(in the rows, 128 means zero)
Each row of A is roughly a mix of the hidden directions of one of 3 groups.
A:
[[122 127 133 148 100 127 134  85  83 121]
 [100 123 110 173 107 133 129 102 109 153]
 [126 176  98 143 124 136 139  98 121 154]
 [149  93 139 148 155 156 104 134 151 107]
 [122 160  93 129  97 127 109 116 101 100]
 [ 90 102 107 161 156 118 120 127 138 104]
 [188 145 139 130 118 128 110 138 124 155]
 [177 133 166 130 145 153 116 127 129 148]
 [148 135  88 159 120 171 119 127 136 112]
 [134  84 138 165 128 165 135 135 138 111]
 [ 79 123 100 146 138 119 127 142 131  91]
 [ 98 136 103 135 104 115 162 119  87 129]
 [100 102 128 131 163 128 118 100 169 127]
 [143 124 100 144 118 164 110  97 147  98]
 [ 90 149 117  97 131  85 147 136 131 123]
 [139 114 110 176 115 173 134 132 120 119]
 [157 132  99 131 120 167 130 160 143 101]
 [140  99 132 129 168 156 112 143 158 105]
 [176 148 153 138 130 147 121 123 114 163]
 [ 70 131 121 119 115  97 150 122 121 135]
 [165 111 143 156 127 175 116 128 136 139]
 [174 134 151  98 133 139 124 154 152 143]
 [124  99 139 107 172 141 108 121 129  92]
 [ 93 107 120 153 130 146 140  94 106  99]
 [174 136 130 143 132 143  91 104 141 151]
 [145 122 137 102 151 104  78 125 122 105]
 [ 89 124  92 113 129 108 149 143 148 101]
 [ 81 131 116 105 121  86 133 121 115 110]
 [101 140 112 154  95 109 128 121  85 137]
 [129 104 106 167 118 168 141 103 125 114]
 [157 155 157  89 104 123 129 135 128 155]
 [134 162 149  84 127  98 141 139 128 152]
 [ 86 127 124  84 139  98 137 133 132 107]
 [123 130 141 114 183 153 124 147 155 138]
 [104 147 115 101  96 113 156 107  97 131]
 [156 101 155 150 143 171 111 127 142 127]
 [169 120 143 167 114 158 120 115 124 151]
 [109 146 143  95 119  78 121 134 142 149]
 [125 134 118 119 153 130 119 173 173 146]
 [126 163 110  83 106 102 124 107 134 121]
 [152 108 129 171 115 167 127 111 109 139]
 [110 147 128  96 119  82 111 121 116  98]
 [170 130 122 165 130 173 125 122 125 135]
 [142 118 114 180 120 166 119 109 121 139]
 [143 136 122 181 119 162 133 115 117 152]
 [154 165 145 100 121 126 142 118 101 160]
 [165 124 153 120 167 127  91 138 143 133]
 [184 141 129 142  93 136 129 124 116 147]
 [153 149 108  89 145 130 113 150 153 103]
 [151 117 122 167 137 171 105 131 117 106]
 [ 92 106 130 149 140 145 136 159 159 102]
 [152 130 120 173 106 167 139 122 118 146]
 [131  98 115 168 131 171 127 127 140 104]
 [128  98 108 151 130 168 159 105 136 113]
 [120 132  93 174 110 162 136 123 111 121]
 [106 161 116  90 114  86 134 128 116 128]
 [129 101  93 122 149 143 116 153 160  98]
 [152 117 145 119 157 161 119 149 165 109]
 [161 148 147  95 108 103 113 137 136 158]
 [ 81 148 103 140 123  88 148 129 129 125]
 [135 129 152 102 155 120 105 156 171 121]
 [137 156 136  84 109  95 135 116 122 155]
 [ 72 125 110 140 119 108 155 142 115 118]
 [142 103 151 128 177 147 132 127 146 157]
 [ 84 115  84 139 141 147 142 144 132 116]
 [131  76 150 151 133 153 129 135 145 103]
 [172 109 139 149 115 163 101 123 120 140]
 [111 141 136  91 156  93 120 156 149 117]
 [ 97 151  88 156 108 135 142 115 104 130]
 [ 88 105 111 175 114 129 143 120 115 127]
 [128 162 131 110  90  95 116 120 105 152]
 [154  88 141 159 120 164 122 135 148 124]
 [ 95 158 107  86 133 123 156 133 119 142]
 [152 126 103 162 122 178 132 134 137 113]
 [ 82 119  94 156 123 114 139 119 107 110]
 [159 136 126 153 100 136 125  96  87 136]
 [137 139 157  78 131  97 140 146 141 139]
 [116  80 145 167 140 145 125 124 106 119]
 [165 117 121 164 123 170 110 120 143 132]
 [138  96 131 172 135 174 134 128 133 121]
 [106  96 106 166 117 137 122 108 119  95]
 [128 100 124 159 146 170 126 137 151 101]
 [115 116 164  94 118  84 132 145 117 138]
 [149  96 147 149 158 160 102 129 143 115]
 [117 144 118 168 103 140 147  96 126 160]
 [155 146 163  96 143 123 107 161 139 137]
 [167 161 142 122 108 139 149 134 126 166]
 [151 108 168 117 127 102  96 119 132 157]
 [ 91 151  86 136 115 130 151 137 102 120]
 [152 104 126 166 137 178 125 123 124 117]
 [123 113  96  96  95 112 135 152 150 104]
 [129  82 138 156 144 164 135 133 149 114]
 [129 136 107  86 147 112 133 164 160 120]
 [128 110 149 110 178 127 111 143 155 107]
 [136  96 128 180 131 165 123 119 128 126]
 [169 124 141 125 106 166 154 112 117 150]
 [110 121 111 180 132 153 130  94 116 130]
 [148 126 142 102 151 118 114 166 170 132]]
Here is one row from each group, named. Which group is each of the other rows in?
[ 98 117 138 121 157 128 155 175 136 113] | <96>
[106 124 112 171 114 132 119 105  87 114] | <22>
[109 155 104 122 100 111 152 106  90 135] | <127>

[ 96 122 112 130 157 112 105 140 157  92] | <96>
[130 110 134 128 171 128 106 156 169 114] | <127>
[117 110 129 162 171 163 108 115 126 120] | <127>
[132 136 120 104 164 138 112 152 149  84] | <96>
[ 96 154 111 108 121  94 152 152 149 140] | <127>
[160 137 102 165 115 170 116 120 134 131] | <22>
[148 124 159 132  90 134 165 152 122 151] | <22>
[112 122 115 125 171 118 104 144 153  91] | <96>
[176 118 126 135  99 169 130 116 114 130] | <127>
